m =
[[57 59 47 20 32 67 40 42 53 23 33 62 32 30 50]
 [57 59 47 21 32 67 41 42 53 24 33 61 33 30 50]
 [59 35 64 40 46 73 53 44 70 58 34 32 67 17 58]
 [33 56 29 55 48 19 41 49 23 38 59 59 28 76 35]
 [21 14 39 81 62  5 48 43 30 78 57  8 63 61 33]
 [59 64 47 20 32 69 41 44 53 21 34 67 30 33 50]
 [33 56 30 54 48 20 41 49 24 38 59 59 29 75 35]
 [60 63 57 53 55 62 57 58 58 52 57 65 54 57 59]
 [58 59 56 54 55 59 56 57 56 54 56 60 55 56 57]
 [55 33 64 58 57 61 58 50 66 72 47 29 74 34 58]
 [19  9 38 79 60  5 47 41 29 78 55  4 65 55 32]
 [58 63 56 53 55 58 56 57 56 50 57 63 51 60 56]
 [21 14 38 77 59  7 47 42 30 75 55  8 62 58 32]
 [58 61 48 19 31 69 40 43 54 21 33 64 31 30 50]
 [59 63 47 19 32 69 41 44 53 21 34 67 30 33 50]
 [56 32 64 49 51 66 55 46 68 65 40 28 71 24 57]]
Read off the 5th entry, reading row by row.
A: 32
Read off the maximum.
A: 81
The last entry, reading row by row: 57
Read off the entry directly above the smallest entry.
A: 29
Read off the entry directly below the largest entry.
A: 20
Read off the fourth entry from the end, reading row by row.
A: 28
The first entry in reading order: 57
Read off the second largest entry.
A: 79
Read off the largest entry in the first row.
A: 67
Read off the entry in the bottom-left corner.
A: 56
The last entry of the smallest entry's row: 32
The entry just right of the largest entry is 62
The entry in the top-right corner is 50
Read off the third entry from the end, reading row by row.
A: 71
The smallest entry in the last row: 24
The entry directly below 72 is 78
Read off the entry just left of the largest entry.
A: 39
The third entry in reading order -> 47
The fourth entry in reading order -> 20
Read off the largest entry in the last column.
A: 59
The smallest entry -> 4
The 2nd entry on the diagonal from the top-right corner is 30
The smallest entry in the first column is 19
Read off the top entry of the column that holds the smallest entry.
A: 62
The entry directly below the smallest entry -> 63
Read off the entry directly above the largest entry.
A: 55
Read off the entry directly below 7.
A: 69
